128 stands for zero in the data rows.
Some points:
105 & 153 & 139 & 126 & 80 & 143 & 157 & 146 & 192 & 155 & 141 & 131 & 108 & 116 & 177 & 128 & 114 & 174 & 124 & 127 & 146 & 79 & 59 & 109 \\
169 & 108 & 104 & 133 & 112 & 46 & 133 & 187 & 125 & 154 & 92 & 63 & 118 & 160 & 142 & 166 & 128 & 176 & 146 & 94 & 133 & 98 & 156 & 137 \\
92 & 147 & 141 & 95 & 143 & 95 & 145 & 140 & 199 & 140 & 180 & 166 & 147 & 148 & 78 & 115 & 121 & 112 & 106 & 73 & 106 & 158 & 122 & 146 \\
62 & 73 & 147 & 113 & 132 & 160 & 55 & 115 & 68 & 24 & 188 & 96 & 184 & 142 & 116 & 99 & 117 & 69 & 138 & 120 & 82 & 59 & 129 & 183 \\
149 & 173 & 81 & 60 & 63 & 133 & 91 & 107 & 148 & 196 & 77 & 118 & 165 & 112 & 120 & 95 & 101 & 91 & 139 & 110 & 148 & 114 & 118 & 137 \\
211 & 202 & 107 & 107 & 187 & 104 & 144 & 95 & 98 & 194 & 94 & 124 & 145 & 146 & 86 & 255 & 170 & 178 & 103 & 175 & 174 & 58 & 139 & 159 \\
187 & 131 & 126 & 63 & 107 & 164 & 81 & 71 & 158 & 87 & 189 & 145 & 109 & 142 & 131 & 160 & 170 & 143 & 189 & 149 & 72 & 134 & 84 & 185 \\
157 & 118 & 152 & 125 & 125 & 126 & 151 & 168 & 60 & 148 & 63 & 77 & 74 & 144 & 111 & 139 & 124 & 113 & 150 & 84 & 91 & 209 & 145 & 151 \\
64 & 80 & 54 & 91 & 182 & 106 & 84 & 106 & 116 & 142 & 144 & 150 & 107 & 160 & 199 & 149 & 105 & 161 & 99 & 127 & 131 & 88 & 180 & 214 \\
134 & 124 & 120 & 97 & 157 & 139 & 175 & 71 & 73 & 46 & 124 & 115 & 146 & 118 & 28 & 115 & 106 & 147 & 77 & 142 & 132 & 145 & 133 & 126 \\
138 & 117 & 153 & 129 & 103 & 118 & 157 & 137 & 129 & 153 & 178 & 73 & 110 & 114 & 141 & 120 & 136 & 176 & 177 & 75 & 176 & 138 & 133 & 101 \\
200 & 120 & 156 & 163 & 142 & 63 & 108 & 139 & 139 & 70 & 185 & 135 & 76 & 75 & 134 & 129 & 101 & 215 & 50 & 81 & 186 & 132 & 170 & 127 \\
60 & 124 & 128 & 117 & 167 & 110 & 169 & 123 & 101 & 77 & 121 & 150 & 108 & 151 & 121 & 150 & 131 & 48 & 85 & 129 & 34 & 81 & 69 & 52 \\
122 & 159 & 194 & 152 & 137 & 174 & 125 & 93 & 67 & 101 & 116 & 69 & 162 & 63 & 52 & 140 & 133 & 159 & 111 & 109 & 112 & 124 & 159 & 133 \\
80 & 133 & 88 & 95 & 149 & 60 & 164 & 90 & 172 & 149 & 117 & 179 & 113 & 176 & 143 & 163 & 136 & 132 & 178 & 125 & 113 & 152 & 197 & 107 \\
77 & 130 & 125 & 84 & 117 & 140 & 180 & 166 & 124 & 128 & 207 & 127 & 159 & 56 & 131 & 55 & 106 & 175 & 169 & 158 & 114 & 157 & 85 & 116 \\
127 & 126 & 169 & 191 & 119 & 136 & 136 & 92 & 143 & 122 & 143 & 123 & 165 & 176 & 177 & 44 & 208 & 143 & 160 & 120 & 122 & 85 & 116 & 95 \\
55 & 141 & 98 & 67 & 88 & 192 & 113 & 207 & 202 & 114 & 189 & 102 & 178 & 85 & 130 & 152 & 92 & 99 & 133 & 106 & 164 & 133 & 121 & 53 \\
184 & 63 & 135 & 98 & 83 & 77 & 48 & 177 & 150 & 144 & 187 & 108 & 103 & 199 & 94 & 145 & 121 & 45 & 91 & 201 & 133 & 116 & 78 & 115 \\
92 & 150 & 115 & 19 & 43 & 121 & 173 & 147 & 92 & 73 & 119 & 70 & 75 & 109 & 189 & 118 & 197 & 126 & 114 & 155 & 32 & 138 & 121 & 196 \\
72 & 109 & 148 & 117 & 136 & 186 & 143 & 76 & 95 & 109 & 112 & 86 & 77 & 152 & 169 & 203 & 130 & 137 & 130 & 145 & 132 & 130 & 58 & 149 \\
93 & 214 & 75 & 94 & 162 & 125 & 91 & 39 & 150 & 142 & 162 & 160 & 128 & 113 & 192 & 116 & 96 & 109 & 29 & 109 & 117 & 89 & 75 & 136 \\
210 & 148 & 163 & 97 & 187 & 110 & 101 & 18 & 128 & 135 & 150 & 84 & 158 & 74 & 144 & 176 & 124 & 154 & 200 & 163 & 148 & 98 & 150 & 135 \\
140 & 76 & 154 & 155 & 153 & 107 & 68 & 132 & 124 & 142 & 27 & 107 & 109 & 47 & 191 & 96 & 116 & 116 & 146 & 143 & 72 & 161 & 100 & 92 \\
127 & 117 & 199 & 144 & 153 & 95 & 122 & 188 & 96 & 189 & 118 & 171 & 126 & 111 & 123 & 121 & 118 & 154 & 31 & 192 & 117 & 136 & 147 & 123 \\
175 & 150 & 132 & 195 & 123 & 170 & 198 & 139 & 77 & 122 & 154 & 194 & 67 & 195 & 95 & 72 & 171 & 130 & 152 & 150 & 170 & 66 & 170 & 175 \\
129 & 164 & 165 & 192 & 138 & 125 & 125 & 148 & 148 & 83 & 175 & 0 & 136 & 208 & 137 & 149 & 55 & 29 & 161 & 197 & 124 & 136 & 181 & 117 \\
142 & 116 & 162 & 112 & 150 & 224 & 79 & 89 & 125 & 176 & 123 & 113 & 69 & 95 & 29 & 102 & 103 & 120 & 143 & 59 & 124 & 163 & 171 & 120 \\
136 & 220 & 224 & 139 & 68 & 151 & 128 & 143 & 88 & 122 & 88 & 132 & 122 & 118 & 161 & 96 & 69 & 88 & 80 & 103 & 158 & 158 & 163 & 126 \\
174 & 177 & 101 & 72 & 114 & 79 & 68 & 195 & 121 & 119 & 98 & 201 & 174 & 151 & 167 & 190 & 177 & 175 & 137 & 72 & 69 & 127 & 156 & 121 \\
116 & 69 & 147 & 147 & 37 & 164 & 77 & 96 & 120 & 180 & 141 & 91 & 89 & 180 & 119 & 60 & 134 & 83 & 85 & 118 & 145 & 80 & 193 & 119 \\
119 & 193 & 89 & 149 & 176 & 157 & 100 & 174 & 104 & 101 & 126 & 126 & 216 & 140 & 139 & 147 & 170 & 178 & 102 & 163 & 135 & 177 & 136 & 66 \\
126 & 153 & 150 & 143 & 86 & 213 & 146 & 186 & 148 & 178 & 67 & 170 & 175 & 110 & 125 & 102 & 126 & 99 & 131 & 178 & 137 & 89 & 132 & 191 \\
177 & 140 & 114 & 119 & 171 & 156 & 128 & 79 & 100 & 141 & 136 & 145 & 68 & 76 & 98 & 34 & 149 & 68 & 164 & 156 & 179 & 117 & 146 & 171 \\
83 & 151 & 130 & 94 & 66 & 93 & 175 & 121 & 121 & 151 & 103 & 138 & 148 & 123 & 77 & 95 & 84 & 123 & 105 & 111 & 174 & 121 & 149 & 47 \\
69 & 99 & 162 & 109 & 157 & 54 & 128 & 110 & 184 & 103 & 109 & 123 & 79 & 136 & 107 & 167 & 123 & 94 & 237 & 86 & 129 & 79 & 140 & 169 \\
131 & 148 & 97 & 68 & 134 & 144 & 165 & 134 & 147 & 103 & 159 & 74 & 104 & 152 & 209 & 81 & 83 & 122 & 154 & 213 & 126 & 132 & 173 & 7 \\
149 & 102 & 136 & 135 & 149 & 229 & 78 & 127 & 186 & 178 & 48 & 169 & 145 & 156 & 142 & 148 & 178 & 98 & 138 & 58 & 103 & 220 & 148 & 135 \\
83 & 77 & 75 & 207 & 125 & 63 & 142 & 197 & 96 & 159 & 127 & 83 & 166 & 111 & 108 & 136 & 127 & 110 & 145 & 105 & 126 & 116 & 68 & 188 \\
154 & 196 & 86 & 210 & 153 & 96 & 122 & 98 & 167 & 90 & 103 & 150 & 98 & 126 & 199 & 181 & 143 & 158 & 132 & 69 & 194 & 172 & 36 & 165 \\
131 & 87 & 140 & 171 & 147 & 138 & 140 & 128 & 134 & 66 & 120 & 188 & 107 & 122 & 123 & 162 & 62 & 170 & 139 & 158 & 179 & 156 & 186 & 103 \\
148 & 117 & 38 & 137 & 157 & 49 & 160 & 118 & 158 & 113 & 173 & 98 & 119 & 159 & 132 & 90 & 153 & 127 & 72 & 134 & 80 & 255 & 122 & 186 \\
172 & 134 & 150 & 98 & 107 & 99 & 190 & 72 & 100 & 96 & 151 & 206 & 150 & 166 & 133 & 122 & 54 & 109 & 154 & 142 & 111 & 159 & 47 & 117 \\
111 & 152 & 110 & 97 & 182 & 82 & 126 & 135 & 162 & 131 & 82 & 102 & 121 & 214 & 143 & 60 & 148 & 164 & 117 & 142 & 191 & 155 & 153 & 158 \\
171 & 133 & 37 & 182 & 112 & 153 & 118 & 158 & 100 & 133 & 168 & 216 & 61 & 115 & 77 & 162 & 93 & 156 & 164 & 95 & 98 & 82 & 115 & 98 \\
201 & 106 & 154 & 146 & 149 & 94 & 161 & 157 & 146 & 138 & 166 & 69 & 179 & 134 & 153 & 125 & 186 & 50 & 76 & 42 & 152 & 82 & 141 & 97 \\
132 & 54 & 131 & 105 & 110 & 122 & 135 & 70 & 158 & 53 & 29 & 170 & 166 & 95 & 163 & 127 & 108 & 100 & 113 & 197 & 163 & 101 & 139 & 105 \\
157 & 41 & 131 & 120 & 88 & 197 & 190 & 119 & 132 & 56 & 145 & 210 & 114 & 159 & 149 & 212 & 122 & 123 & 81 & 159 & 121 & 183 & 153 & 144 \\
81 & 115 & 85 & 128 & 87 & 106 & 176 & 145 & 102 & 93 & 94 & 114 & 158 & 141 & 129 & 126 & 111 & 106 & 117 & 38 & 178 & 172 & 99 & 143 \\
108 & 130 & 181 & 144 & 123 & 100 & 165 & 44 & 163 & 158 & 134 & 128 & 199 & 60 & 164 & 144 & 129 & 186 & 122 & 118 & 109 & 101 & 136 & 69 \\
138 & 161 & 57 & 159 & 114 & 148 & 143 & 101 & 171 & 83 & 137 & 86 & 108 & 87 & 130 & 113 & 116 & 175 & 102 & 113 & 145 & 128 & 111 & 171 \\
99 & 130 & 86 & 93 & 96 & 152 & 150 & 117 & 33 & 218 & 167 & 160 & 138 & 84 & 153 & 113 & 152 & 60 & 192 & 131 & 106 & 130 & 136 & 131 \\
84 & 128 & 139 & 115 & 154 & 110 & 57 & 135 & 159 & 111 & 129 & 147 & 151 & 111 & 109 & 135 & 187 & 98 & 118 & 202 & 130 & 118 & 96 & 110 \\
78 & 85 & 160 & 69 & 141 & 56 & 78 & 158 & 57 & 179 & 116 & 142 & 107 & 211 & 103 & 165 & 126 & 143 & 166 & 139 & 178 & 198 & 79 & 131 \\
82 & 125 & 219 & 144 & 106 & 154 & 174 & 114 & 163 & 125 & 198 & 146 & 170 & 148 & 64 & 166 & 131 & 104 & 182 & 153 & 174 & 156 & 139 & 165 \\
161 & 117 & 167 & 100 & 174 & 82 & 115 & 207 & 189 & 186 & 64 & 138 & 136 & 44 & 151 & 104 & 127 & 91 & 124 & 169 & 86 & 210 & 102 & 182 \\
160 & 54 & 100 & 184 & 108 & 60 & 105 & 95 & 91 & 140 & 133 & 136 & 174 & 108 & 111 & 113 & 157 & 149 & 203 & 133 & 204 & 102 & 153 & 85 \\
These points spread out most along one direction. Take the direction at right angles to it along which they spread out most. Go by this last direction. Where along it does each point below lie, from 0 to 99? 50 is the average, and the first point above lies past it. One standard deviation of the points above along it is 16.
90 & 151 & 120 & 200 & 63 & 113 & 109 & 116 & 111 & 180 & 147 & 123 & 117 & 95 & 128 & 107 & 116 & 77 & 111 & 120 & 56 & 154 & 163 & 134 \\ 57
96 & 172 & 190 & 136 & 82 & 134 & 80 & 112 & 142 & 68 & 121 & 126 & 39 & 114 & 85 & 171 & 209 & 173 & 96 & 208 & 209 & 142 & 59 & 103 \\ 40
157 & 165 & 124 & 132 & 179 & 119 & 105 & 187 & 148 & 95 & 45 & 142 & 175 & 201 & 104 & 51 & 86 & 191 & 159 & 124 & 84 & 71 & 46 & 85 \\ 56
127 & 31 & 167 & 107 & 183 & 202 & 196 & 148 & 121 & 191 & 146 & 102 & 139 & 157 & 159 & 143 & 116 & 187 & 75 & 138 & 128 & 139 & 63 & 130 \\ 54
164 & 135 & 134 & 135 & 115 & 142 & 171 & 128 & 157 & 131 & 84 & 77 & 44 & 111 & 69 & 173 & 176 & 97 & 82 & 119 & 97 & 87 & 156 & 145 \\ 42
151 & 93 & 94 & 84 & 193 & 197 & 191 & 157 & 161 & 128 & 148 & 168 & 88 & 96 & 89 & 89 & 161 & 106 & 172 & 36 & 131 & 70 & 114 & 70 \\ 40
152 & 207 & 161 & 148 & 103 & 90 & 92 & 161 & 120 & 157 & 114 & 185 & 121 & 105 & 168 & 147 & 69 & 149 & 143 & 108 & 19 & 125 & 153 & 193 \\ 60
116 & 112 & 58 & 139 & 136 & 133 & 157 & 170 & 129 & 63 & 77 & 151 & 167 & 109 & 99 & 175 & 133 & 93 & 147 & 178 & 151 & 111 & 183 & 180 \\ 49
130 & 138 & 91 & 175 & 48 & 176 & 71 & 82 & 95 & 130 & 120 & 88 & 138 & 102 & 60 & 77 & 168 & 116 & 107 & 124 & 80 & 162 & 168 & 40 \\ 40
87 & 164 & 177 & 165 & 203 & 159 & 93 & 160 & 128 & 150 & 113 & 147 & 46 & 99 & 136 & 109 & 142 & 167 & 141 & 126 & 134 & 118 & 181 & 118 \\ 37
194 & 108 & 89 & 159 & 121 & 183 & 49 & 145 & 60 & 151 & 97 & 88 & 168 & 113 & 182 & 148 & 47 & 155 & 120 & 111 & 122 & 114 & 122 & 175 \\ 45
127 & 126 & 83 & 210 & 128 & 135 & 163 & 87 & 208 & 186 & 121 & 109 & 168 & 162 & 93 & 141 & 112 & 243 & 109 & 151 & 67 & 126 & 104 & 156 \\ 43
96 & 124 & 91 & 184 & 180 & 155 & 113 & 112 & 95 & 153 & 192 & 147 & 146 & 122 & 137 & 160 & 111 & 67 & 130 & 146 & 172 & 103 & 94 & 94 \\ 41
116 & 103 & 183 & 100 & 123 & 101 & 144 & 188 & 117 & 83 & 175 & 139 & 167 & 182 & 163 & 32 & 187 & 130 & 112 & 82 & 154 & 110 & 168 & 71 \\ 52
